128 stands for zero in the data rows.
Here are some numbered points:
  132  120  065  112  152  129  137  093  177  152  109  135  114  111  058  136  155 0
  166  192  110  113  241  129  106  040  148  101  088  133  112  103  087  132  097 1
  057  034  158  156  079  098  153  214  097  088  179  176  097  088  255  072  174 2
  090  063  185  218  172  216  146  180  126  116  214  166  089  124  180  049  042 3
  129  104  143  016  129  176  155  000  103  167  013  108  169  133  032  152  085 4
  165  125  064  189  123  117  143  189  166  142  142  155  163  116  121  108  153 5
  115  150  157  151  255  168  149  139  205  101  156  144  111  091  137  131  024 6
  108  151  124  123  075  113  141  131  131  155  147  130  101  188  041  158  148 7
  144  180  119  069  101  047  146  108  171  166  097  128  164  213  067  184  169 8
  109  108  116  132  064  184  154  123  090  183  126  114  164  154  065  152  100 9
New points follow, each followed by the numbers of its three nearest points above, nearest first.
  134  102  089  069  076  159  122  077  122  123  079  127  080  136  170  173  187 0 7 9
  165  142  108  125  140  110  128  163  140  152  100  112  170  131  140  100  132 5 0 9
  130  157  186  168  239  107  120  144  179  068  194  121  149  100  189  109  095 6 1 3
  150  126  068  086  106  133  151  127  162  155  036  097  123  161  099  185  136 0 8 7
  124  098  103  124  063  211  146  081  066  201  090  121  195  147  027  133  088 9 4 7
  130  145  078  160  169  088  141  108  147  090  130  172  066  117  105  153  139 0 5 1
  137  097  145  174  122  051  108  196  176  115  102  078  143  206  152  113  119 5 7 8
  110  135  153  180  250  157  141  144  176  087  166  123  119  093  169  124  028 6 3 1
  136  120  059  112  148  131  128  067  164  150  106  127  110  134  036  143  142 0 7 1
  132  082  117  215  093  082  085  195  123  096  116  101  147  121  156  081  155 5 2 7
  109  139  091  113  148  087  166  143  149  112  093  139  064  146  150  164  120 0 7 5
  100  095  137  100  076  204  153  125  092  197  116  115  169  128  080  134  106 9 7 0
  064  068  164  150  103  081  150  207  111  077  187  183  084  079  244  081  180 2 3 5
  121  093  102  110  121  156  150  114  150  119  065  129  119  100  110  161  108 0 9 7
  148  156  091  144  124  130  106  134  092  125  156  152  126  080  162  112  157 5 0 7
  153  153  149  028  144  141  137  101  127  140  075  137  089  130  150  128  172 0 1 8
  137  176  140  073  178  126  108  064  103  117  105  121  123  087  149  119  145 1 0 7
  167  124  130  138  242  119  071  106  141  113  072  105  176  047  137  028  101 1 6 0
  092  125  225  113  108  115  126  151  107  110  137  103  073  157  133  143  088 7 9 6
  135  088  090  137  186  115  143  108  167  105  058  123  092  156  121  126  088 0 1 5
